(in the rows, 128 means zero)
name the system of each run
trace 1, Pabur (9 x 20)
[[143 121 166 124 123 141 108 146 171 142  99 137 146 105 131 119 154 121
  131 131]
 [136 140 185 147 133 124 113 142 126 133 102 127 159 148 138 112 131 146
  151 146]
 [111 128 162 134 108 135 133 142 102 141 125 135 180 120 148 113 103 127
  142  96]
 [121 122 128 106 142 138 154 156  81 148 108 156 178 127 132 158 117 124
  130 141]
 [120 137 106 137 111 135 124 160 147 152 109 181 160 135 121 151 124  82
  113 133]
 [129 132 141 131 123 159 131 149 158 164 103 184 145 106 112  97 163 133
  124 169]
 [125 144 185 186 121 119 113 165 131 134 131 171 128 125 157 104 131 131
  132 152]
 [126 116 195 115 112 138 120 168 106 129 133 136 168  64 166 124 136 137
  132 104]
 [139 126 163 114 147 118 103 171  92 120 103 130 202 137 144 189 138 110
  137 145]]
trace 2, kon (9 x 20)
[[ 99 160 122  80  47 107 132 147 128 124 103 108 148 128 138 169  89  76
  120  81]
 [100 168  82 116  51 144 130 108 149 132  94 138 148 176  63 109 114 126
  149 155]
 [107 141  59 182 120 119 140 128  68  96 174 159 120 185 108 141  85 148
  133 161]
 [130  93  77 102 160 165 181 122  83 136 157 153 104  80 102 125 144 182
  117 182]
 [178 108 145  99 210 113 118 170 110 108 105 130 139 122 147 210 167 135
  119 179]
 [182  99 127 106 116 153  86 170 216 103 114 167 141  68 140 153 145 105
  108  76]
 [140 151 182 181 109 146  34 116 158 110 118 145 202 155 108  73 166 140
  160 124]
 [ 82 133 122 168  96 126  95  96  48 103 220 123 149 103 152  87 113 114
  117  52]
 [ 80 149 123  49 153 141 162  50  49 181 117  88 149 110 100  94 181 123
  119 151]]
trace 3, nog (9 x 20)
[[145 103 151 142 156 153 105 144 171 152 127 160 161  89 147 116 158  96
  109  92]
 [121 149 151 142 154 124 100 108 101 137 135 142 179 136 152 112 143  83
  110  73]
 [117 179 133  80 114 125 145  89  84 126 125 133 124 112 147 102 127 115
   97  70]
 [105 192 133  75  86 118 129  93 112 137  92 112 122 140  96 115 152 122
  125 153]
 [ 86 154 117 130  51 142 157 144 152 163 109 160 117 125  93 100 117 128
  132 171]
 [112  97 119 153 145 174 155 137 129 182 123 167 161 121  95  93 148 151
  145 190]
 [105  80 124 145 174 139 175 161  86 182 130 139 185 136 147 157  94 103
  135 132]
 [164 117 147  58 193 132 171 150 108 142  81 140 154  99 165 174 130 120
  101  97]
 [148 190 167  88 121  95  92 164 126 110  70 153 157 141 154 186 151  78
  103 122]]
trace 4, nog (9 x 20)
[[157 197 108 104  78 122 119 113 142  68 108 163 108 152 115 115 105 152
  111  86]
 [119 186  99 158 106 125 106  98 104  95 146 161  94 169  86  96 149 165
  130 189]
 [ 79 105  94 169 107 124 169 129  93 146 183 118  68 121 113 119 107 149
  135 189]
 [124  47 127 117 174 139 169 129 142 170 133  57 107 106 118 146 139 149
  154 183]
 [153  62 150 135 146 118 129 178 196 148  91  83 154 143 151 186  89  96
  156 106]
 [209 124 160 139 168 140  98 155 183  84  99 178 154 121 165 127 119 147
  119  57]
 [150 191 146 171 143 101  56 112  66  55 157 161 156 171 155 123 136 131
  113  87]
 [108 181 105 100  85 104 133  84  45  70 196 114  57  91 138 111 128 158
   98 105]
 [ 89 132  97  82  79 113 109  69 128 121 141  35  72 124  68 135 175 133
  148 208]]
trace 5, muno (9 x 20)
[[109 117  72 148 132 132 159 140 101 135 136 150 146 165 109 151  89 120
  133 143]
 [144 117  84 146 156 134 122 155 119 115 130 169 149 153 108 170 127 134
  129 168]
 [134 136 103 127 150 111 107 157 114 115 130 159 133 133 134 189 145  88
  105 150]
 [155 138 107 105 121 138  84 140 153 105 123 166 143 104 120 157 162 100
  102 116]
 [115 147 133 133 115 125  68 114 143 135 134 135 155 122 125 122 177  74
  112 115]
 [119 128 111 125 130 157 120  95 133 151 139 155 157 101 124  87 152  97
  105  79]
 [121 136 138 133 167 151 126  89 115 168 108 140 180 147 113  89 156 117
  133 128]
 [114 141 109 109 150 136 176 119 111 172  90 154 165 157 129 126 100 100
  117 100]
 [142 140 118 123 117 150 136 148 136 138  77 168 195 168 100 135 107 138
  146 142]]
trace 6, muno (9 x 20)
[[100  91 151 166 100 127 138 160 160 158 133  96 110 130 118 128 116 139
  164 190]
 [123  63 130 146 138 125 158 166 114 125 172 110 105  88 164 157  92 140
  134 121]
 [173  93 156 120 177 121 109 131 114  80 140  84 125 119 143 156 141 185
  147 143]
 [142 157 145 107 139  74 126 112 113  84 132  72  65 144 163 162 111 117
  114  96]
 [166 159 133 128  86 126 114 108 192  81 117 128  60 130 118  91 120 174
  127 115]
 [ 86 159 182 186  86  98 118 132 132 143 155 121  59 125 147  84 133 124
  127 161]
 [122  98 146 114 117 157 183 139 122 149 156 145  74  39 145  87 129 179
  118 138]
 [122  95 198 102 161 116 137 126 116 154 111  39 116 107 133 140 163 161
  166 191]
 [137  88 132  88 120 106 182 125 158 123 122  44  77 113 163 165  60 126
  136  68]]
trace 7, fim (9 x 20)
[[119 114 180  76  85 127 147 171 116 131 120  99 124  63 151 155 123 147
  137 134]
 [143 131 190 141  89 110  73 182 169 100 108 118 142 121 137 154 142 128
  150 155]
 [145 151 110 168 102 101  52 113 180  71 153 118  80 156 112 131 156 118
  127 141]
 [152 174  89 144 181 105 113  69  84  82 138 131  99 200 110 120 143 151
  118 149]
 [134 131  87  87 209 102 182  95  70 135 127 106 103 153 152 170 107 103
   94  96]
 [155 126 177  55 172 136 208 145 141 176  64 136 123  81 175 130 115 130
  104  81]
 [111 139 224 161  73 115 147 195 180 167 104 152 120  92 192 101  88  99
  127  81]
 [ 90 175 191 164   8 114  70 127 145  99 169 110  79  91 130  63 144 151
  142 137]
 [ 95 170 144 151  93  81  50 102  53  64 161  53 138 194  95 152 157 153
  173 210]]
trace 8, fim (9 x 20)
[[182 122 121  87 163 157 101 101 134  93 128 144 143  86 129 117 164 152
  107  81]
 [128 157 145 151 152 127 110 131 113 145 108 173 195 160 153 122 122  79
  111  77]
 [ 92 152 112  98  84 138 134  91 150 166 135 131 104  84 115  82 157  83
   98  99]
 [ 88 153 173 150 125 129 140 127  90 178 104 131 161 157 114  89 143 139
  154 196]
 [ 86  68 101 141 108 114 129 127 154 157 164  50  91 120 113 159 121  93
  145 157]
 [178  99 140 123 161 157 136 121 156 108  95 116 137 142 100 108 132 218
  169 176]
 [141  85  78 182 135 117 127 154 146 102 157 134 137 169 148 171  53 103
  131  75]
 [165 148  94  69 102 175 153 102 120  88 127 177 119  72 110  86 133 194
  105  86]
 [ 95 159 148 151 118 117 134 182  47 142 122 191 208 150 155 162  97  90
  120 125]]
trace 9, vidu (9 x 20)
[[128 126 141 103 112 109 140 148  86  95 141 100 113 108 142 168 114 151
  134 138]
 [133 116 136 101  89 127 113 127 176 115 130  97  87  83 122 135 143 130
  127 126]
 [124 139 116 150  96 107  99 126 137  97 139 100 101 163 102 145 125 146
  150 172]
 [128 140 134 162 109 122 152 109 163 130 137 127  61 140 135  77  99 150
  126 118]
 [161 164 145 120 161 129 132 103 107  95 110 138 111 150 119 100 147 194
  134 161]
 [151 138 129 114 158 103 154 123  92  89 153 124  68 108 171 147 107 146
   99  91]
 [173 119 134 101 124 145  75 129 149  72 147 134 117  67 125 137 178 159
  116 126]
 [104 118 135 163  72 100  91 157  91  73 187  92 105 118 140 163 106 145
  148 144]
 [108 125 169 131  54 144 122 110 176 137 140  91  80  81 114  60 137 166
  149 137]]
trace 10, vidu (9 x 20)
[[132 118 147 176 196 125 128  99 110 148 155 137 131 134 171  91 132 108
  108  74]
 [143 118 141 117 167 154  85  96  83 119 143 136 202 109 128 109 168 141
  128  93]
 [ 93 114 114 105 100 130 125 128  65 120 166 111 176 100 141 152 106  97
  124  71]
 [ 99 120 106  89  58 168 112 127 146 148 124 135 173  81  87 118 152 109
  131 124]
 [ 73 136  85 130  78 120 154 148 102 152 123 130 142 162  91 159  97 109
  143 183]
 [118 116 108 128 124 152 197 131 186 200  87 159  96 125 112  95 110 117
  121 148]
 [159 125 116 129 203 125 159 140 118 143  77 152 152 189 114 163 126 143
  134 186]
 [163  95 139 139 195 117 162 156 163 147 113 147 117 124 185 155  92  92
  100  66]
 [173 116 171 130 160 141  52 161 153 109 102 148 211 119 136 156 176 116
  138 121]]
trace 11, kon (9 x 20)
[[133 144  98 131 139 112 120 145 114 117 135 160 127 141 144 169 122  81
   97 107]
 [129 129 113 121 119 168 137 128 150 160 107 179 159 112  99  95 146 132
  124 141]
 [125 135 143 160 142 117 111 161  74 113 139 154 177 154 143 153 112 128
  137 139]
 [117 108 112  79  94 164 146 132 110 128 140 143 148  56 120 122 132 145
  120 103]
 [132 157 143  93 136 113  92 127  93 109  96 110 176 160 110 168 159 126
  141 165]
 [135 132  62 116  92 139 111 134 140  95 152 169 125 108 123 149 114  96
   95  72]
 [127 156 119 137 143 159 108 100 116 143 106 169 174 156  79  85 172 152
  141 178]
 [124 125 103 157 152 115 125 156  50 100 183 171 145 122 160 164 104 111
  102 101]
 [126 118 129  51 133 183 153 120 118 168  98 154 165  57  98 107 180 151
  123 149]]
trace 12, Pabur (9 x 20)
[[134 116 155 155 122 114 169 168 158 148  98 127 117 153 157 136  62 125
  144 110]
 [131 124 139  82  71 145 167 165 145 133  91 133 140  98 121 142  90 155
  141 124]
 [117 164 129 123  71 115 117 164 109 104 109 145 142 152 107 163 114 139
  143 177]
 [ 86 142 120 136  55 152  94 127 109 128 156 148 159  97  98 102 145 126
  136 138]
 [110 125 127 155 161 135 113 130  56 131 169 153 149 120 119 128 164 142
  129 184]
 [130  98 115 170 151 134  96 144 125 129 175 161 148 103 153 137 137  85
  103  92]
 [179 103 135  97 201 154 127 136 147 133 102 156 147  98 134 143 173 138
  113 135]
 [163 159 163 162 147 107  93 136 184 120  89 154 129 174 149 123 130 101
  123 104]
 [131 149 192  92 110 148 149 108 140 159  85 120 148  99 136  66 138 154
  137 100]]

runs to name
trace 13 (2 x 20)
[[ 92 129 106 118 132 129  95  87 105 149 133  92 170 154  92 129 166  88
  136 149]
 [ 94 112  59 150 119 142 154  94 131 162 149 130 135 154 107 105  97  89
  124  93]]
  vidu
trace 14 (2 x 20)
[[ 77 169 125 130  60 111 135 112 120 134 148 114  71 121 109 104 137 124
  125 169]
 [117 144  93 130 132 132 155  88 130 144 137 129  55 136  91  95 148 158
  121 191]]
  vidu
trace 15 (2 x 20)
[[161 160 107 125 154 129 149  92 104  89 143 166  96 129 156  92 103 154
   97  51]
 [148 181 126  56 152  99 161 108 108 114 106 131  61 111 156 153 138 115
   78 105]]
  Pabur
trace 16 (2 x 20)
[[140 133 118 171 126 111 123 124 175 121 129 129  79 163 124 115 114 126
  130 136]
 [137 120 151 115 104 138 144 113 143 116 138 109  95  88 132  87 121 175
  133 112]]
  Pabur
trace 17 (2 x 20)
[[144 140 135 133 144 123 112 121  95  94 123 115 138 159 108 132 139 180
  154 175]
 [142 117 100 120 127 125 123 133 121  92 170 138  82  88 144 150 130 132
  101 104]]
  kon
trace 18 (2 x 20)
[[ 97 123 125  97 107 135 156  97 127 164 124  95 131 107 127 107 118 105
  128  90]
 [114 117 108 127 157 112 168 135 106 151 117 104 113 162 119 163 111 124
  138 181]]
  Pabur
trace 19 (2 x 20)
[[126 146  87 166 112 104 161 146 170 131 132 159  51 160 140 142  82  93
  100 119]
 [117 110 139 176 131 151 165 140 165 177 119 157 101 133 105  78 127 167
  148 198]]
  kon
trace 20 (2 x 20)
[[125 109  94 159 149 163 119 132 127 152 156 199 161 103 127 110 142 101
  100 104]
 [171 128 142 137 198 143 139 154 141 141 109 198 116 111 147 126 163 135
   97 154]]
  Pabur
trace 21 (2 x 20)
[[109 153 138 182 128 113  92  71 116 118 186 114  84 134 138  60 148 124
  119 102]
 [ 89 125 143 129 109 118 150  64 102 139 162  46  91 128 126  80 113 148
  149 110]]
  nog
trace 22 (2 x 20)
[[ 91 153 139 135  91 120 149 107 123 148 137 109  91 125 126  91 121 128
  128 136]
 [117 103 126 134 117 149 168 125 144 155 133 123 102 107 114  94 118 164
  142 152]]
  muno
trace 23 (2 x 20)
[[184 108 163 138 202 131  95 128 140 107 129 132 134 116 152 132 165 144
  122 122]
 [136 105 162 154 140 108  84 135  98  90 170  91 149 120 168 152 121 120
  136  87]]
  vidu
trace 24 (2 x 20)
[[145  55 116 139 102 163 134 192 182 131 130 149 143  80 115 157 110 152
  149 154]
 [153  83 161 150 126 140  65 143 139  83 135  81 185 132 113 145 139 176
  180 153]]
  kon
trace 25 (2 x 20)
[[138 132 139 142 146 128 155 118 152 149 119 142 100 129 149  97 113 126
  115 100]
 [154 145 139 116 167 129 110 121 105 112 112 143 153 138 126 138 157 142
  127 145]]
  vidu
trace 26 (2 x 20)
[[123 114 108 109 183 139 123  92 142 170 121 117 134 123 115 125 180  82
  111 136]
 [144 121 121 150 186 124 138 131 146 157 101 152 160 167 147 143 108  85
  112  87]]
  kon
trace 27 (2 x 20)
[[149 190 177  91 173 131 127 124  81 134  81 183 177 124 142 113 173 133
  104 126]
 [109 193 133  39  77 130 149 125 116 151  61 139 164 124 114 139 135  98
  114 111]]
  muno
